One vector is turned by the same rotation once a tick. Each row is the vector after some number of ticks, and that number follows the row.
The counts run from 0 to 317.
-47 10 -5 -17 28 46 -2 14 -11 10 31 8 -6 -17 -16 -2 -1 23 1 -6 3 -10 -18
 11 -6 5 14 27 38 -5 -12 13 39 5 -29 6 -7 -1 -30 -15 -8 -9 -39 31 25 23
 -11 -14 14 4 -11 6 4 -1 2 | 140
-7 -15 16 -13 -9 15 -29 -21 -2 2 -1 -24 30 -36 11 20 8 5 8 17 21 -4 -11
 7 -15 1 7 20 -7 0 -17 37 32 7 14 5 -2 42 -29 30 -32 -19 40 2 -12 6 19
 -15 15 14 -12 6 -8 21 14 | 200
-25 37 14 -9 -5 -13 -4 41 23 -12 8 -16 -7 -12 -4 6 1 -18 -25 36 8 -7 1 0
 18 6 61 -3 43 2 -21 -22 2 16 20 12 -14 9 27 -7 23 4 25 9 -33 7 -8 20 11
 32 13 -2 17 7 0 | 187
17 -3 4 -7 7 0 7 13 16 3 -24 17 27 -5 8 14 -2 12 20 16 19 5 12 0 37 -28
 10 -6 -9 -41 44 -31 -8 -8 -21 -7 -21 -17 12 -41 -10 23 -4 -7 -16 -26 -5
 3 -9 42 -14 12 -3 -5 -24 | 14
-21 24 -7 -6 12 -8 -13 12 1 -5 -8 -12 7 -22 23 0 22 12 9 1 44 13 -28 -1
 7 -21 4 -3 -32 -21 17 -6 10 25 24 -31 -13 -45 27 -50 11 -12 5 -23 -13
 13 -5 7 20 24 -10 21 7 -4 2 | 35
3 30 0 9 -28 -4 8 8 52 8 -3 -1 35 -9 12 23 4 5 7 24 -9 4 2 -12 10 57 24
 -10 5 29 22 1 14 -12 -11 -20 -16 10 -14 26 10 10 22 36 10 -11 -1 -13 0
 -6 -4 -17 4 8 24 | 41
12 -4 2 16 4 -17 -11 11 21 27 -1 -29 1 9 -15 -17 0 7 -18 1 -14 -11 -13
 -42 3 -1 16 -24 32 -4 -32 32 -16 -1 7 -33 -17 -11 -45 40 11 2 5 -2 20
 16 8 11 11 19 25 9 12 7 3 | 272
-22 22 8 14 -1 -8 4 12 -12 15 7 -26 9 -48 14 41 14 -24 15 -4 29 10 20
 -10 -41 12 -48 23 -21 0 24 -4 18 18 17 -2 5 4 20 6 9 -22 2 1 13 -20 18
 -1 -43 6 -3 -5 -1 -14 10 | 296
-15 28 -7 12 1 -9 -1 -11 -4 22 -22 -27 3 -15 15 0 11 -6 32 -13 25 20 -3
 9 11 -29 -23 -22 -44 -36 12 1 -3 25 27 -37 9 -33 19 -17 9 -6 18 -22 -14
 2 -3 9 29 22 -4 26 -21 -1 6 | 34
-25 18 -17 3 16 16 16 3 2 14 -1 15 12 9 -11 -5 12 11 8 -14 -5 -16 -22
 -10 26 52 11 9 5 4 6 33 27 27 -21 -20 0 -23 -38 -27 -6 -21 25 5 35 3 18
 -17 53 -14 -34 -1 -3 -1 12 | 303
23 -26 13 -13 1 13 -19 -25 26 42 -15 6 -9 -25 -8 -12 11 -41 -14 -44 8 18
 5 6 -12 12 -21 -5 -18 -5 4 -3 5 3 -15 2 17 13 19 65 -8 -3 9 7 -18 -13
 31 1 -7 14 -13 -2 -15 -6 -6 | 264
7 -4 4 -14 1 36 -14 19 6 -17 2 15 2 -20 28 13 6 19 -13 -17 7 16 -5 13 25
 -22 -25 3 -20 -6 37 -33 17 -8 3 7 -16 -21 44 -22 2 4 -20 -12 -9 -7 -32
 49 -22 10 -22 -9 -5 8 -20 | 165
17 -11 22 16 7 -38 14 2 8 55 -7 -2 -12 -8 7 -15 10 -24 -2 -8 -4 17 10
 -41 -21 3 8 -25 10 -10 -17 13 -27 14 -15 -26 -4 -3 -39 42 -19 4 -2 5 11
 0 24 -8 -3 3 40 8 15 -10 22 | 29
-22 22 -9 -14 -15 13 24 -2 -9 43 -15 21 -19 -4 9 -17 -15 -33 -12 -37 -25
 -21 18 14 -19 14 2 -17 -13 25 4 -22 -1 34 -6 -4 18 -33 6 15 3 38 4 28
 -8 3 20 12 3 -8 -33 -17 -20 4 -26 | 235
0 -7 2 2 5 16 -9 34 5 0 17 11 -13 -18 -11 1 8 13 -43 -38 -11 -10 14 -52
 1 31 -16 -5 40 16 12 -5 5 11 -14 7 -40 -22 -10 -25 6 -16 12 -11 31 -2
 23 -2 2 24 -5 2 6 -20 -21 | 90
-14 25 -12 28 -38 27 9 12 7 15 -1 -12 -17 35 -9 -25 -6 -1 1 5 -8 -19 21
 -1 5 31 -11 -5 -3 -6 -21 -2 -3 23 30 -13 22 -28 38 -10 23 20 45 23 -5
 -7 -11 -1 8 13 -23 -2 -19 -2 -6 | 155
0 23 6 36 -24 4 9 -2 38 26 -11 11 13 -12 7 -9 1 5 25 35 -27 -4 18 -5 6
 54 8 -20 -11 3 17 -12 -1 -24 -11 -17 1 -3 10 11 18 19 11 35 8 -31 -25
 -20 9 -1 0 -13 -18 -7 13 | 42
-20 4 -3 -8 11 25 21 5 12 17 24 -12 3 7 -9 29 -7 9 -1 -10 0 5 -8 16 -10
 23 9 33 37 13 -24 41 39 3 -25 -5 2 11 -43 27 -11 -6 -30 41 10 16 -4 -9
 -22 -7 -1 -9 0 5 26 | 141
-33 25 1 29 13 14 -11 5 14 32 -9 -1 -7 -21 -23 -7 12 8 -7 -16 -26 -1 -30
 -16 -3 33 -9 -19 2 29 16 -6 -5 7 -18 -47 13 -37 -1 23 35 7 4 24 11 13 8
 3 33 -1 1 9 7 1 12 | 122
11 27 -6 -41 29 -30 15 -10 -2 7 -25 2 35 -34 2 16 -3 -15 10 4 41 -5 11 6
 5 -27 21 3 -22 -11 35 -10 21 24 -2 -13 2 -8 -3 -5 -16 -8 -4 -15 -24 -17
 13 4 -22 31 -17 2 5 5 3 | 115
1 38 -6 36 -5 -26 4 -3 9 17 -22 -48 5 -12 10 3 -4 -22 13 -5 33 28 12 -1
 5 -4 -47 4 -41 -32 11 3 7 19 29 -13 5 13 13 28 -9 5 21 -20 5 -28 5 14 1
 20 15 13 -1 -4 14 | 33
15 5 -1 -2 11 21 28 -25 31 57 -10 11 19 2 -8 -24 -16 -7 21 1 -13 -15 18
 5 13 14 10 -14 -3 -1 15 1 15 2 -37 -26 18 -38 -12 24 7 -2 -35 18 2 -17
 -14 1 -22 -3 -22 -21 -13 2 14 | 143
2 -45 15 10 -52 3 -26 18 15 6 14 10 -14 -4 39 4 38 12 -15 -2 -18 -11 -20
 -9 -2 15 2 -24 13 -5 -13 15 -19 -10 7 -3 -29 -3 1 -1 15 26 24 14 -27 28
 5 -5 0 0 16 -4 -12 1 -35 | 251
23 12 -39 13 17 44 17 5 5 0 6 25 17 -22 -42 -24 1 8 3 -31 -29 -37 27 -1
 -4 22 2 -16 21 -18 -4 4 6 11 -28 8 -11 4 -11 5 -43 6 1 3 25 -31 -1 15 8
 17 -41 -5 -14 0 -23 | 173
-19 16 2 15 -11 33 -44 17 -3 -5 -1 -3 -18 4 -11 -32 7 -9 -23 -2 -2 -20
 -2 -5 35 -19 -2 -6 -18 -22 -5 13 2 15 36 15 -10 -5 32 -15 7 9 28 -30
 -14 -1 -4 13 53 17 -16 4 -30 -17 -27 | 5
4 -40 6 -18 22 21 -33 -1 -9 8 8 7 10 -51 10 11 16 36 1 -29 -3 21 -56 11
 -6 -33 -9 -14 -10 -9 12 -10 -6 -1 -30 -1 -10 2 -13 8 -17 -2 -17 -4 -8
 28 6 23 19 2 -7 20 2 8 -14 | 18
-8 27 15 -16 -36 -23 -11 12 11 20 -7 8 1 -17 39 8 -20 -6 -8 12 18 29 11
 20 -16 15 -19 21 -20 33 34 -18 5 6 29 -1 8 28 -5 33 -9 42 -2 31 -3 -4
 11 23 -22 -8 0 -7 20 1 10 | 133
-48 5 0 5 5 23 0 -8 -5 24 -11 -11 -1 2 -17 -34 6 -4 10 -4 -4 -26 -31 -2
 20 30 7 3 -12 -11 -15 44 23 8 -2 -27 1 -11 -45 17 7 0 27 14 24 27 24
 -27 47 -8 -16 15 -26 2 7 | 302
-35 13 -4 -32 -23 10 -3 6 6 -2 -18 21 2 -20 31 -27 -2 -3 -2 20 0 -14 -7
 6 30 37 31 -13 -24 2 24 4 21 -8 3 -5 -29 -21 -7 -40 5 9 12 -13 11 20 -5
 -18 30 6 -10 1 -21 -4 -35 | 219
16 8 -14 -13 -5 31 -12 -24 -13 37 -9 19 23 -35 18 -20 -15 20 15 -9 -9 8
 6 13 -27 -2 -23 -12 -48 17 14 0 -4 28 14 -25 18 -17 -2 17 -20 7 -13 1
 17 4 5 18 7 -8 -42 -11 -10 17 17 | 51
5 40 -17 38 0 -1 13 -6 0 35 -19 -20 13 10 8 -29 -9 15 29 56 -22 -17 3
 -12 45 -3 26 -17 -19 -19 -9 5 -1 5 11 -21 17 -21 -6 -6 -3 6 9 -7 3 -16
 -21 12 34 -8 13 5 -9 10 13 | 126
-11 3 -8 0 -2 -26 -5 15 -13 -2 -2 -34 0 10 23 2 14 4 -6 31 26 -8 -14 22
 34 -18 3 37 -1 -19 -20 39 17 12 34 -12 6 4 -1 12 15 -3 -3 -10 -24 10 7
 40 -22 -27 6 -7 5 22 -15 | 66
-3 21 -12 18 23 -18 4 16 -5 -4 11 -2 25 -28 15 46 10 27 12 7 35 28 2 25
 -21 -23 -32 12 7 -33 26 -10 1 3 -4 -5 -5 12 4 3 -5 2 -8 15 -3 -26 -20
 16 -21 29 17 15 22 -4 9 | 195
10 -3 28 -4 -9 -33 -17 33 -17 -13 -10 -13 11 -37 31 15 7 -2 3 46 39 16
 -10 6 -3 3 0 8 -2 -21 5 -20 -8 -3 7 11 -7 12 26 -34 -3 0 18 -12 -22 4 2
 5 -21 18 19 31 33 13 -22 | 279
-13 -2 -23 33 7 22 27 2 -9 33 9 27 -8 -6 7 2 25 39 9 -23 -23 24 -24 4 5
 31 -10 -13 13 -7 19 8 -1 -14 -46 -26 -6 -30 -10 -18 0 12 -31 36 17 16
 -22 -4 16 -4 11 -6 -4 -7 1 | 223
14 -35 28 0 9 -15 -12 -5 -4 28 -25 -25 -12 -3 12 -13 -9 -4 -13 -27 -10
 10 -23 -27 35 -31 -29 -1 -28 -8 -10 7 -16 15 3 -5 13 1 -34 40 -18 3 23
 -15 -8 10 40 22 15 4 3 22 0 5 -8 | 180
-30 -11 5 24 -39 6 12 26 5 -4 11 -12 -5 -6 35 28 17 6 13 8 2 7 -10 -1 6
 57 5 15 21 -4 -8 28 21 -10 -5 19 -24 34 -31 -3 -10 6 19 31 14 4 -4 -31
 10 -9 24 9 -24 -7 -6 | 221
-32 -9 5 -17 -43 42 -13 -3 -2 23 17 -36 -9 -7 26 1 -5 19 4 10 -15 -8 -8
 -5 -15 -6 8 -17 -2 -9 -30 19 11 -3 21 -15 -13 -18 -7 -3 14 13 -3 15 -6
 44 -30 -29 8 13 11 15 -30 8 -1 | 138
-37 7 13 10 -2 -10 7 21 -12 -5 13 -16 3 -44 10 41 34 -6 -10 -24 -1 15
 -40 -26 -12 28 -19 0 16 13 -3 19 20 23 -3 17 -6 2 -26 5 -7 -30 20 -3 6
 20 27 11 17 -3 18 11 1 4 -1 | 120
-6 -36 3 -26 -7 -1 -26 15 9 10 -9 29 2 6 13 -34 14 13 2 5 14 -18 -25 17
 30 6 21 19 -13 -12 14 15 -2 9 23 -33 -19 -24 -11 -15 21 15 -1 3 -15 30
 43 16 24 -28 -42 -3 -4 -2 -30 | 68
-34 34 -13 2 -4 17 -3 -14 -8 14 -6 30 -2 -11 20 4 11 -4 7 -8 19 11 13 37
 -4 -3 -7 4 -59 -18 38 2 22 -3 10 -8 8 0 26 -17 1 20 15 0 -6 -8 -21 -15
 29 17 -27 3 -40 -18 -3 | 135
-3 -9 13 -19 22 24 9 -13 -43 17 1 31 -15 24 20 0 -19 40 -24 8 5 0 2 -6
 41 -35 6 4 19 -21 6 23 14 -7 -40 9 -8 -14 -34 -21 -37 20 -3 14 -7 2 -31
 3 2 7 -4 19 11 0 -13 | 77
21 35 -17 28 9 -15 -2 27 28 -8 -7 -20 32 -2 -9 -2 -12 7 13 16 30 -1 18
 -16 22 31 -21 27 23 -19 17 4 3 15 6 -4 -5 27 -25 21 -13 -10 20 10 26
 -45 22 8 -18 27 0 4 38 0 14 | 275
